Each row of Z is roughly a mix of the hidden directions of one of a few groups.
Z, 126 rows:
[[  0  14   7  -6  37 -22 -27   1  19  23  11]
 [-24  26  -7   4  27 -35   8  16  -1  15  -3]
 [ 25  11  31  -6  12   4  25  -8 -20   1 -30]
 [ 32  28  -6   4  -5   2  17  -9  37  17  -4]
 [-36  27  17 -10  -6 -22  -6  -4  -8 -15 -23]
 [ 10   6 -15  20 -28   0 -27 -16 -10  16 -31]
 [ -4  -2  10  17   2  37 -10 -38  13 -17 -10]
 [-45  -5  -8  -3 -19   4  -7  22   8 -17  22]
 [ 25 -17   2   9 -25  33 -29  -5 -13   8  -5]
 [-38   9  20  -8  31  -9 -17   3   4  20   9]
 [ 20  20  -6   1  33 -14  23  -3 -10   1 -33]
 [  0  -2   3   9 -37  15 -12  31   4  17 -27]
 [ 11 -28  14  34  -8 -24  15  12   0  17  18]
 [ 25 -23  24   8  25  -3  33   5  -6  15  -1]
 [-19  -8  13  -8  34   5 -22 -31 -15 -20  -3]
 [ -6   5 -31  21  -9 -30 -13 -21 -18  -3 -21]
 [ 14 -19 -21  26  -9  25  -2  10   1 -30 -22]
 [ -6 -16  26   6   1  41  11 -18 -18 -15  13]
 [-16  -3 -18   0  33 -20  12   4  -4  -5 -39]
 [  1 -15 -26  12 -23 -15  -2  31 -28  14 -11]
 [ -8   0  13  42 -28  -3  -7  -6 -25 -13 -13]
 [ -8  12  19 -26  -4  -7  -6 -30  13  -4  38]
 [ 11  26  -4   3  20 -41   4  22  -3 -21  -7]
 [  4  -6  30   2   5  10   5 -20  -2  -3  49]
 [ -1 -38  25  -9  14  22  18   3  18  -1  20]
 [-19 -10   0 -14   9  -4  34   4  32 -26 -16]
 [-33  17   8 -23   4  -9 -12 -16  30  22  -6]
 [-37  21  24   4   5  -7   6 -11  24  25   8]
 [-18 -15 -32  -9   6 -29  17 -24 -10  18  -2]
 [-20   4  -2  -2  -1 -22 -19  15 -33  27 -24]
 [-21 -36  -5  -6   1   1   6  39  -4  18 -11]
 [  6   1 -11 -38   2   7 -16   7  37 -22  -4]
 [ -3 -39 -20  -2  -8   3 -18  -3 -19  12 -32]
 [  0 -13 -21 -40  15 -10 -13   3  12  18  24]
 [ -8  47  28   1  16  -6   5  20   3  11  -3]
 [ 26  -9   7 -31  -9  -1 -32 -26  -1  -7 -17]
 [ 25   1  -5  15   1  24   0 -18  30 -11  32]
 [-29  16  13  16  -4  -4  26  33 -23  -8  -2]
 [-41  15   4  -1  23  24   0 -10 -22   8  14]
 [  8   0  -5   2  37 -23  13  -5 -26  -2 -31]
 [ 32   4   2  30   6  11  15  13  21 -10 -29]
 [-32  -5  19  12   0  -4  27  29 -26  -3   6]
 [  0  -2  38 -12  15  20  17 -18 -26  -2 -18]
 [-11  -7   1 -23  20 -22  17  -1 -24   1 -38]
 [ 17 -22 -14   0 -30   1 -14  -1 -12  27  30]
 [ 10   4  -1  23 -35  -4  10 -10  31  28   5]
 [-11 -27  -8  -1 -40 -13  23   4 -20  -1  16]
 [-15   6  18  14 -30  33   8   0  23 -22   4]
 [ 12 -25  14   2  35   2 -17   2  30  21  -7]
 [-41 -15  -6 -17 -17   5   2  -5  12  34   3]
 [-22  -9   4 -19   8 -23   7  33 -19 -24 -16]
 [-26   0  23  -9 -27   9  17  31  -6  -2  21]
 [ -4 -25   2  -3 -12  22  10 -12  23 -41  10]
 [ -1  31  20  -7  12   1 -23 -41  10   5   5]
 [  3  -5  20 -16  -5  14  10 -28  -2 -42  18]
 [-31 -27  23  22  -7   9  19  15  -9  -7  17]
 [ -5  24  -4   2  20  -9 -24   2  30  35  -7]
 [-33  -4 -10   5  10 -22  10   1  -6 -39  19]
 [ 13   8  19 -13  12  11 -32 -36   4 -18 -14]
 [ 37  -2 -17 -15   6  20 -17  -5 -20 -29   2]
 [ 17   4 -11  21   3   2  -8  36  36 -15   9]
 [ -9  10  14   2  24  -3  10  37   0  22  31]
 [-30  11  13 -19   1 -14 -12 -19  21  27  19]
 [  1 -20   7 -33  42  10   2  10   8   7  15]
 [ 31  -1  -1  -1  17 -25   3  31 -11  27  12]
 [-28  -5   3   5 -29   9  44   8  -3  -7   5]
 [ 18  -4  25 -39   2   5  25 -17  -6   8 -17]
 [ 27   8  -9   2   9 -26  -1 -21 -28  26 -18]
 [-18   2 -28   7 -32 -27 -11 -14   7  -3 -24]
 [-23   2  -6 -17   2  -9  11 -39 -29   6 -20]
 [ 17  13  21  17  35   6  10  -3 -23  -5 -28]
 [ 30   1  -6  16   6  37   1   3  16  18  27]
 [-45   2  14  -1   2   2  11  19 -29 -16  -3]
 [  3  13   9  19  31  28  14  16  25   2 -21]
 [ 13 -21 -16   9 -13  19  18  -5  34 -28   6]
 [  2  31  -6  21 -13  -8  -9  -6  14   7 -42]
 [ 26 -24  -2  25  -6 -26  19  25  14   9   5]
 [-11  28  15  -1   0 -18   5  33 -30   9 -18]
 [ 17   3  -8 -20  21  -4 -24  -1  -9   5  44]
 [ 19  -3 -10  12  19   1  14  15 -39 -27 -15]
 [-19   4  29   7  -9  -9   5 -22  38  18  -9]
 [  6   2  36  22  10 -32  19   1   7 -22  -4]
 [-21 -16  39  14  -5 -10  10 -19  14  18  18]
 [ 16   7   0  29 -21  21 -17   8 -20 -31  11]
 [ 11 -36  20 -14  26 -15  -1   3   8 -23 -17]
 [ 10   5  22   4 -33  -8  20 -27  10 -29  -1]
 [-27 -28   2 -24  20 -23   6  18   9  16  12]
 [ 19  15  -3   4  45  -1  -6  24  22   1 -10]
 [ 22 -26 -17   8  10   3   3  22 -41   6   5]
 [ 32 -16  -8 -25   5  -2  28 -33   6  -3  -2]
 [ -2  40  25 -13  -2 -19  -7  -4 -28  15  -9]
 [ 17  19 -22  22  -1  10 -16  -8  36 -19 -12]
 [ 27 -12   6   4  19 -31 -31  -3   8  17  17]
 [  6  17  -4  -9 -14 -14 -36 -29  19  14 -19]
 [ 14   9  18 -23  14   2 -10 -18 -10  40 -20]
 [ -4  45  -7  18 -18 -14 -20 -14  -6  12 -12]
 [-29   4  24  -7  24  33  21   5  -5   3  15]
 [ -9  -9 -21 -18  -2   5  28  27  34   6 -13]
 [  3   1 -12   7 -31   4  -1  -9  35  25 -27]
 [-18 -26   7 -24  12 -12  30  20  17  -7  15]
 [-18   4 -25  16 -20 -20  18  30 -12  15 -15]
 [ 20   3  12 -23 -31   0  27  -2  23  15  19]
 [ 37  -4   6   7  20 -18   2 -18 -19   5 -31]
 [-19 -29  26 -26  -8   5  15  17   4 -26  -5]
 [ 37  -6  16  14  22  11  23   1  23  -7 -17]
 [-11  20   3   5 -24   4 -21 -31 -30   6  19]
 [  3  11  23 -12  17  -6  -8   5 -35  22  30]
 [-17  19   3  22  -5  -4 -27  33 -17  21 -11]
 [ 18   5 -19   5  -7 -20   5  25 -19  41  -2]
 [-16 -13 -14   4 -21  13  -2   7  35   5  37]
 [-16  14  -2  10 -14 -23 -24   8 -38   8  22]
 [-20  13  10 -17 -21 -19  25   5   1 -27 -27]
 [-12   1 -28  15  -5 -15 -17   9  17  34 -25]
 [ 16  -9  13 -39  -9 -12  35  -7  -1  18  -5]
 [-10 -18  11 -35  -3 -22  14  -8 -35   0   9]
 [-26 -11 -14  -6 -17 -13  15  -5  23 -28 -29]
 [  1  25 -33 -16 -35  21   7  -3   3  -8  -9]
 [ 19  -4  21  40  -2  13  -5 -23 -10 -12 -22]
 [-25 -16 -13 -12   5 -13  20 -30 -20  26   8]
 [ -2  24  11  42 -19   6  12  -5  15  24   1]
 [ -5   2  19 -18 -23 -20   8  -3 -42   4 -19]
 [ -6 -23 -15 -27   9 -14   0 -42  -7   3 -16]
 [  1  18   3  16 -36  28 -19 -21  17  -2   8]
 [  3  28  28  -1  24 -17 -20 -21  23   3   9]
 [ -6  27   2  11 -15   1  -6 -19   9 -36 -31]
 [-10  18   4 -22  23  12 -26  33   3 -23   0]]
Here is one row from each group, named. Which group is each of the other rows in?
[  6 -21   2  28  -2  -3  29  27 -20 -17 -17]	(10)
[ 21  -3  10 -11  -4  -1 -12 -13 -50   8  16]	(66)
[  2 -14  28   8  16  -9  13   2 -45  14  -6]	(7)

[ -7   7 -35 -21  24  10  -7  30  -3   3 -20]	(10)
[-10  -2  32  -2   3  30 -11  -5  11 -22  32]	(66)
[-37 -15 -15  -8  -5 -20 -23  -8 -29  -6   0]	(7)
[-17  18  -5   3   5 -27 -19  13 -21  35 -16]	(66)
[  3 -12  -7  -9  -7 -23 -13 -39 -29   7 -21]	(7)
[-15   5  -6  -8 -17  24 -26   2  19  10  39]	(7)
[ 11   0  10  12   6  12  -4  40 -31  15  22]	(66)
[ 13  -4   8  -2  14   3  -3  31 -26  41  -6]	(66)
[ 10 -10  38  32  17  11  11  -7  22  10   5]	(10)
[ 14 -11   0  17  21   9   7  31  36 -18   6]	(7)
[-20  -4  20   3 -41   6   9 -35   1  -1  -2]	(10)
